One turning vector, and how many ticks it has turned:
The counts run from 0 to 178.
[143 104 112 101 176 108 166 157 144 105 114 117 110 127 138 101  78 116
 185 113 131 155  63 130 140 134 135 132 148  87 166 137  95 119 105 131
 127 121 130 110  93 125]
49
[160 143 136  76 153 162 137 132 142 125  96 104 129 158 163 127 149 130
 170 113 174 131  73 141 172  96 156 110 124  91 171  75 125 126 109 142
 151 150 151  97 142 141]
86
[160 124 106  90 125 154 121 131 150 136  86 172 113 168 146 107 176 156
 157 126 154 107  99 125 166 110 138  96 144  72 161 111  93  99 122 119
 143 155 119 100  88 121]
74
[151 124 139 101 101 172  97 114 171 141  65 144 112 133 161  89 120 170
 149  95 167 111  87 159 135 124 152 112 134  84 128 122 127  90 104 124
 116  82 139 123  89 100]
150
[106 130 101 106 157 144 120 124 174 139  71 147 116 131 155 133  67 158
 155  96 147 108  75 135 140 114 158 130 162  73 144 105 122 142 134 145
 103 130 146 118 103  96]
46
[182 103 147 101 152 147 166 149 153 136 113  97 132 119 188 119 102 163
 144 111 156 149  79 151 142 121 153 101 117  89 161 109 144 147  91 158
 153 122 154 101 162 119]
175
[171 103 103  86 136 127 153 142 123 145 109 122 120 142 144  72 112 150
 187 128 115 111  82 112 127 132 148 103 138  71 135 124 125 108  87 112
 116 125 140  92  70 117]
146
[169 122 121  99 126 159 127 155 137 160  82 172 102 146 175 131 135 184
 126 102 152 126 104 141 147 123 154 109 142  86 151 111 134 130 120 180
 132 162 137  94 129 110]
171
[175 141 112 109 176 153 164 151 125 107 113  88 128 174 180 141 140 120
 164 111 160 143  83 141 139 101 128 132 120 119 168 111 125 129 101 168
 157 148 171 118 129 119]
96
[185 125 100  91  98 137 141  97 134 158  90 163 126 149 175 121 157 143
 164 115 160  93 107 123 169 101 126 119 150  97 154 101 130  98 121 151
 119 145 147 105  97 139]
6
[170 144 108  99 133 152 150 143 146 161  81 146  93 171 188 101 143 155
 174 129 138 117 107 123 155 118 161 114 135  94 154 111 117  80 111 139
 156 132 141 112  91 111]
162
[204  77 115 105 101 130 134 143 145 140  95  91 144 130 164 124 137 158
 132 156 153 134 101 137 142 127 135  73 151  99 138 104 119 105  80 158
 159 128 131 119 118 107]
167
[164  89 101  82 164 112 138 158 153 105 108 106 138 141 123 100 131 138
 153 137 133 146  54 130 105 117 153  79 149  74 159 127  85 133 106 119
 130 124 134 122  97 129]
59
[171 107 124  83 111 149 108 133 156  78  97  98 137 115 136 147 144 157
 152 108 168 122  91 177 120 136 147  72 122  93 143 117 119 104 101 148
 118 131 183 122 106 105]
71
[164 110  86  77 162 114 155 125 155 109 102  91 156 114 133 126 104 109
 156 122 149 144  57 148  97 106 133 107 167  78 149 125 114 145 109 134
 117 110 165 122 105 148]
127
[158 135 132 119 137 168 129 130 122 149  71 160  80 132 177 122  94 147
 134  72 144 142 113 159 150 123 108 170 146  98 143 110 128 108 102 183
 138 101 148 113 113 107]
25
[153 121 103 128 156 149 147 142 152 157  74 155 108 143 179 114  63 141
 116  79 147 130  80 129 141 116 128 149 153 109 147 136 122 159 126 175
 107 120 116 132 120  92]
36
[186 111 137  91 149 164 146 121 111 163  96 118 115 148 164  77 125 162
 149 108 121 126  94 123 128 110 121 132 124  88 148  96 167 141  69 132
 127 118 150  67 120 141]
10
[173  98 135  91 133 143 146 124 144 141 132 107 131 155 170  93 130 177
 174 123 128 103  79 119 161 121 145 108 107  84 138 104 142 132  83 123
 137 135 152  90 104 118]
78
[145 128 104 115 145 127 131 135 159 112  65 139 120 126 143 132 102 107
 124 104 181 159  63 166 137 114 132 116 174  95 151 134  75 117 129 158
 119  97 114 154 112 102]
44
[195  72  91 117 125 111 143 141 121 131  93 130 109 128 147 137 101 128
 120 108 133 141  75 118 136 134  92 119 182  98 133 127  89 123  95 191
 139 130 140 137  84 118]
32
[182  98 116  93 134 148 134 150 107 134 108  86 123 169 142  89 146 127
 156 123 144 126  89 121 149 115  83 116 132 101 132 104 112 111  62 120
 144 125 138 103  70 133]
1
[168 121 117  95 180 147 163 133 119 126 116 110 118 117 162 119 124 127
 136  93 138 152  95 161 107 119 122 140 136  79 166 128 134 161  88 172
 144 118 164 100 151 139]
107
[192  99 125  77 135 143 124 121 126 110 107  94 138 126 137 107 172 122
 173 128 163 138  77 151 130 106 105  97 153  80 161  97 126 105  81 131
 149 112 144 108 102 149]
2
[166  97 107  98 138 109 134 133 143  88 107  97 140 104 139 141  79 114
 148  85 160 150  64 149 124 132 126 115 156  95 137 126 114 138 113 168
  92 107 176 129  97 126]
128
[174  90 108  93 157 132 130 175 155 124 103  82 125 193 157  81 116 148
 142 125 136 121  72 123 129 116 143  84 112 102 129 135 111 134  74 127
 121 132 127 132  96  84]
68
[126 154  92  95 183 160 139 117 142 126  68 153 100 133 158 115 119 134
 131  74 154 127  85 170  84 101 125 142 158  85 157 133 122 141 112 155
 122 105 168 128 112 110]
123
[121 161 101 104 162 144 149 102 169 115  80 164 104 120 157 119 124 113
 160  93 157 136  91 166 121 109 115 154 162  80 175 132  94 106 107 150
 134 104 157 122 103 126]
122
[130 107  90  86 170 130 133 160 154 131 101 117 119 160 128  96 112 153
 164 148 123 123  62 124 123 115 148  89 156  69 140 106  99 140  93 113
 137 132 127 107  78 116]
58
[181 130 107 106 105 163 122 121 127 160  62 144 108 146 175 140 134 160
 128  93 166 117 116 143 121 116 113 124 162 109 135 101 143 110 100 185
 131 135 180 131 123 116]
15
[182 126 116 119 124 147 149 127 118 126  77 153 107 112 174 136 105 120
 135  71 158 169 106 166 139 138 113 150 147 111 166 143 115 104 108 194
 142 105 163 126 122 118]
24
[151  83 112 106 110 118 110 125 140 111  85 127 115 107 128 126  68 140
 153  74 142 126  69 139 151 145 113 128 152  92 123 116 106 126  98 157
  77 110 162 127  67 117]
129
[188  79 113  96 129 134 143 132 122 146 112 115 129 128 154 127 143 165
 110 123 135 127  96 138 131 128  97 114 159  74 137 109 130 146  67 175
 144 134 151 105 123 131]
99
[117 142 119  84 151 158 143 119 154 134  91 133 125 152 157  83  83 140
 164  87 143 111  67 128 130 101 153 134 133  80 152 119 142 142 113 121
  90  98 152 104 107 107]
134
[178  93 142 109 125 162 120 138 139 152  96  86 120 142 157 105 107 175
 149 136 143 130  83 134 154 129 128  92 135  91 139  83 146 119  70 152
 167 120 141 107 115 107]
166
